In the rows, zero is written as 128.
D: rows in 4 groups, each row roughly a mix of its group's directions:
D (174 x 12):
[[ 93 104 109 104 154  74 122 124 141 105 154 127]
 [107  98 178 123 132 119 154 151 156 119  88 120]
 [101 153 101 154 114  92  82 118 154 116 146 139]
 [168 157 163 162 115 125 145 120 154 123 103 161]
 [143 157  98 159 144  93 135 155 167 147 105 138]
 [117 168 100 114 125  83 115 106 145 138 168 144]
 [ 83 138 150 179 133 159 124 126 149 117 149 106]
 [130  96 105 122 172 110 128 142 165  81 125 115]
 [162 152 110 102 107 137 111  70 156 133 126 130]
 [138 102 116 197 120  96 134 146 126 152 135 133]
 [108 157 139 123 139 114 146 149 145 105  64 149]
 [116 158  87 132 140 144 139 119  94 119 184 123]
 [162 168 134 108 104 180 129 108 122 147 108 133]
 [132 129 114 156  81 126  74 107 107 153 120 133]
 [103  83 161 149 129  92 159 155 136 114 111 131]
 [143 200 137 143 115 122 128 143 138 122  97 150]
 [127 155 130  65 144 170 137 117 129 101 129 123]
 [148  88 174 122 117 167 142 117 142 156 142 107]
 [107 110 180 117 116 104 107 131 144 115  77 129]
 [100 115 147 139 145 118 164 171 149  90  98 134]
 [ 98  91 177 142 138 103 158 146 135 104 114 119]
 [157 129 142 109 106 163 134 104  93 175 153 130]
 [127 161  81 127 138  97 146 151 130 110  91 157]
 [149  92 109 114 106 145 101 117 126 165 174 108]
 [156 133  95 136  89 119  81 111 106 160 131 142]
 [147 154 112 152 137 138 161 119  90 130 181 144]
 [ 75  98 121 100 147 134 129 155 119 142 120  87]
 [101 153 150  81 123 156 130 103  99  97 147 119]
 [125 120  80 162 130  87 114 140 139 163 156 126]
 [151 129 114 114 128 186 134 147  90 126  93 106]
 [125 161 147  73 130 167 136 117 138  92 116 124]
 [110 159 169 158 123 105 158 131 152  96 101 139]
 [ 98 179 115 140 156 115 128 136 115  89 102 152]
 [178 135 100 109 102 148  92 107 113 156 123 138]
 [120  50 139 122 141 142 122 124 134 143 140 102]
 [147 183 131 128  97 166 106 123 122 147 102 145]
 [123 150 112 123 113  69 118 100 146 147 163 150]
 [117 164 167 152 118 110 160 134 142  93  95 143]
 [ 92 156 152 132 142  88 157 118 168 117 150 137]
 [140 133  72 105 126 148  82 124  98 151 135 123]
 [118 162 136 117 113 143 151  78 120 153 171 112]
 [166 125 103  60 133 116 124 114 110 144 132 132]
 [118 149 173 179 121 105 166 139 132 109 124 129]
 [125 203 145 146 113 146 134 129 129 109 111 142]
 [171 127  93  93 123 108 129 158 108 157 113 155]
 [144 206 131 134 129 150 151 124 126 118 126 139]
 [170 170 130 125 104 164 127 137 116 154  96 147]
 [159 163 123  84 114 157 121  93 112 160 135 132]
 [ 90 161 148 190 123 130 137 137 138 112 144 134]
 [109  95 183 134 131 106 150 151 140 116  91 137]
 [108  97 174 131 121 109 113 142 164 131  83 120]
 [149  99 112 181 135 108 125 150 128 171 150 117]
 [122 114 190 154 133 124 168 128 143 105 105 135]
 [123 134 130  57 133 166 119 110 114 116 145 119]
 [159 188 123 117 119 106 149 146 112 131 107 160]
 [106 139 144 125 155 120 172 148 161  87  97 121]
 [146 102 142 105 101 157 122 121 143 174 165 102]
 [141 145 103 124 118 103 104  88 142 151 182 137]
 [160  93 100  87 120 118 116 140 104 154 107 157]
 [118 141 176 157 138 139 142  92 174 116 121 112]
 [101 170  92 120 124  83 121 109 152 116 155 134]
 [179 118 114  72 131 114 142 124 101 145 125 145]
 [146 163  88 113 139 164 122 109  99 129 169 128]
 [145 151 115 194 117 133 129 122 120 106 162 151]
 [119  94 180 138 150 121 146 175 127 130 120 150]
 [169 134  99  65 123 116 115 117 104 135 122 139]
 [ 96 182 138 161 129 141 122 114 153  97 132 104]
 [109 146 101 116 167 149 147 140 151  88 163 108]
 [100 145 158 148 141  93 149 149 119  98  93 158]
 [161 112  98 111 113  95 126 153  91 163 128 153]
 [145 105  95 175 137  93 143 152 146 160 139 134]
 [165 157  97 118  98 155 117  90 119 155 148 126]
 [133 166 135  78 131 173 125 119 128 126  94 107]
 [127 111 169  81 147 127 142 151 129 105  85 138]
 [148 204 118 127 116 126 136 136 112 117 116 152]
 [135  65 112  88 128 109  96 115 125 141 136 117]
 [ 93 146 164 158 136 149 133 106 161  93 128 105]
 [109  75 160 132 137 119 172 159 139 119 115 123]
 [ 95 177 141 173 133 117 152 158 124 131 147 135]
 [114  74 166  88 128 134 122 102 147 136 114 115]
 [143 112  96 179 148 103 123 148 153 167 127 125]
 [130  88 189 142 117 135 131 128 156 153 136 103]
 [144 165  95 141 128 178 112 102 135 155 152 119]
 [121  78 152 128 116 112 104 141 162 135  80 126]
 [118 156  78 124 135 110 154 146  95 105 120 164]
 [ 96  77 134 154 154 111 151 154 127 102 143 109]
 [ 95  55 142 128 121 108 111 127 139 128 119 120]
 [127 163  99 145 135 128 162 115  87 110 172 138]
 [ 85 135 150 189 131 152 137 127 149 112 140 115]
 [144  89 141 183 117 104 144 142 113 126 149 158]
 [143 123 182 164 122 125 149 143 154 115  88 133]
 [ 98 136 164 159 133 160 140 106 152  89 138 102]
 [151  90  77 113 136 155 100 127 115 158 144 121]
 [ 99  87 118 112 164 110 151 129 125 105 168 104]
 [ 84 138 119  94 151 148 109 116 153 139 137  82]
 [145 176  89 111 124 157  97 107 116 143 154 127]
 [109 156 132 118 133 101 155 148 137 100  71 149]
 [119  89 157 179 144 146 159 138 132 138 158 119]
 [ 95 127 142 141 171 108 153 167 146  92 114 119]
 [ 91 126 131 192 133 142 119 125 145 115 164 115]
 [137 172 148  77 122 158 143 130 124  93 112 130]
 [162 106 110 113 118  93 143 156  91 158 122 160]
 [130  51 139 101 139 128 124 115 137 145 132 112]
 [126 118 158 137 140 181 162 150 103 123 101 103]
 [108  72 158 140 128  88 142 150 136 112 104 128]
 [162 113  99  97 144 181 128 129  99 127 130 103]
 [116  93 166 134 121 102 134 148 161 127  77 128]
 [116  84 161 128 120  85 153 154 141 117  95 133]
 [167 148  95 118 144 183 127 141 107 127 115 104]
 [ 90 138 171 145 133 142 137 105 165  93 136 106]
 [106 111 175 121 113  95 121 140 148 118  76 133]
 [198  99 104 144 127 133 121 127 112 134 149 144]
 [101 138 180 133 140 133 162 114 160  90 115 126]
 [100 161 133  98 164 134 156 143 157  88 120 126]
 [130 172  88 121  99 138  99  87 116 141 144 117]
 [164 134  98  63 133 126 122 124  98 144 133 128]
 [136 176 142 162 112 116 153 157 122 118  95 158]
 [ 91 144 170 155 133 137 140 107 164  93 127 110]
 [140 182  73 129 128 142 108 113 121 140 153 129]
 [167 197 113 108 121 131 127 119 114 126 133 150]
 [107 147 138 157 138 162 113 112 171 111 147  86]
 [103  48 142 129 136 126 127 129 133 135 130 108]
 [140 190  84 116 131 136 120 124 105 124 125 159]
 [ 92 133 148 193 127 130 157 145 142 110 117 131]
 [148 160  83 113 131 144  96 108 104 135 169 125]
 [106 149 106  78 116  88 124 137 119 120  87 137]
 [134  97 170 145 144 155 169 160 113 126 103 116]
 [102  83 162 141 119  95 114 148 154 129  92 126]
 [178 125 122  78 122 105 144 131 100 142 114 155]
 [175 151 133 174 130 153 135 123 118 131 171 143]
 [124 104  89  73 140 107  98 109 129 140 146 111]
 [101 111 159 123 167 136 175 147 143  97 123 110]
 [176 145 120 116  92 136 117 110 104 175 117 145]
 [140 170 101 125 131 148 137 102  92 124 179 126]
 [149 162 160 117 107 169 135 102 109 170 129 132]
 [102  76 144 145 142  99 141 160 139  96 108 130]
 [121 175 119  72 128 163 120 117 124 100 131 120]
 [123  67 120  76 135 139 122 109 121 132 124 105]
 [115 199 116 144 117 120 130 115 144  98 110 144]
 [101  89 132 117 152 115 136 185  97 113 119 131]
 [132 155  87 130  92 104  84  90 125 140 127 129]
 [170 114 125  61 127 116 122 124 113 151 113 135]
 [ 93 148 153 147 142 154 126 104 170  97 137  99]
 [118 100 163  90 116  92 142 157 120 115  95 148]
 [156 160  90 129 119 140 145 110  89 135 170 145]
 [129 161 110  65 120 148 120 122  88 116 132 136]
 [130 153  84 134 136 148 139 115  96 127 186 123]
 [168 122  85  92 120 118 108 151 110 164 125 142]
 [102  81 150 162 137 137 133 160 109 107 100 108]
 [ 93 134 147 164 138 154 119 104 161 106 149  91]
 [104  80 162 144 121  98 155 153 146 122  99 126]
 [114 151 156  88 112 118 148 119 101  93  99 159]
 [156 110  79 123 118 141  87 134  94 160 129 128]
 [129  65 153 135 124 126 149 157 109 121  90 129]
 [152 143  95 136 151 140 173 123  95 114 170 134]
 [140 146  85 126 136 148 131 117  90 130 186 131]
 [ 97 152 153  90 122 160 110  98 109 103 150 107]
 [128 156 134  58 122 154 136 121 105 105 135 132]
 [145 145 153 116 106 144  93  84 107 173 133 132]
 [137 119  85 138 143 156 146 124 100 132 187 122]
 [152 171 138  95 117 145 138  86 161 127 101 136]
 [ 91 167 151 143 131 148 127 106 159  88 135 105]
 [142  99 170 136 117 165 119 121 152 170 148 106]
 [111  82 153 116 101  95 104 144 152 138  93 125]
 [142  88  95 175 143 115 119 140 137 168 146 120]
 [168 157 106 101 103 153  97 105 113 158 125 139]
 [125  53 127 119 129 107 109 110 129 138 157 125]
 [107  92 164 137 130  94 162 157 146 117  97 129]
 [ 98 102 126 141 141 102 133 152 138  97  71 145]
 [105 175 120  88 128 125 117 167 114 142  94 115]
 [173  92 162 146 115 109 143 102 141 130 133 164]
 [132 164 178 169 135 140 146 140 152 111 107 112]
 [131 124 101 144 127 136 167 123  82 122 181 141]
 [129 179 120  87 122 135 134  78 150 130 145 127]]

one row of each group, then the others: which group is each in?
[107  96 169 125 123 108 132 148 164 122  80 118]
M
[169 160 127 126 106 159 108 102 111 172 141 132]
R
[141  69 118  91 144 136 111 106 128 147 154 105]
B
[ 87 155 164 162 125 135 130 106 151  92 130 109]
G

[125 158  73 125 144 117 134 140 134 105  82 150]
M
[153 146 120 139  81 133 107 138  97 161  93 152]
R
[144  86  75 115 131 136 100 127 115 162 151 124]
G
[108  58 143 128 123  99 112 128 151 133 106 123]
B
[138 163 128  68 112 131 131 131  99 109 101 153]
G
[ 67 133 135 182 124 124 119 143 144 112 131 117]
B
[154 129  89 151 102 151 118  91 112 148 160 104]
R
[118 115 124 142 116  62 134 112 153 139 163 150]
R
[134  87 137 141 127 147 111 124 154 161 169  88]
M
[144 154 136 165 116 105 154 137  98 125 164 168]
B
[167 120  83 113 134 139 110 176 100 137 126 144]
R
[134 126 149 127 110 169 140 102 130 154 178  92]
M
[116  58 129 108 151 124 130 108 161 141 134 132]
G
[ 86 121 138 189 136 150 124 141 155 118 129 104]
B
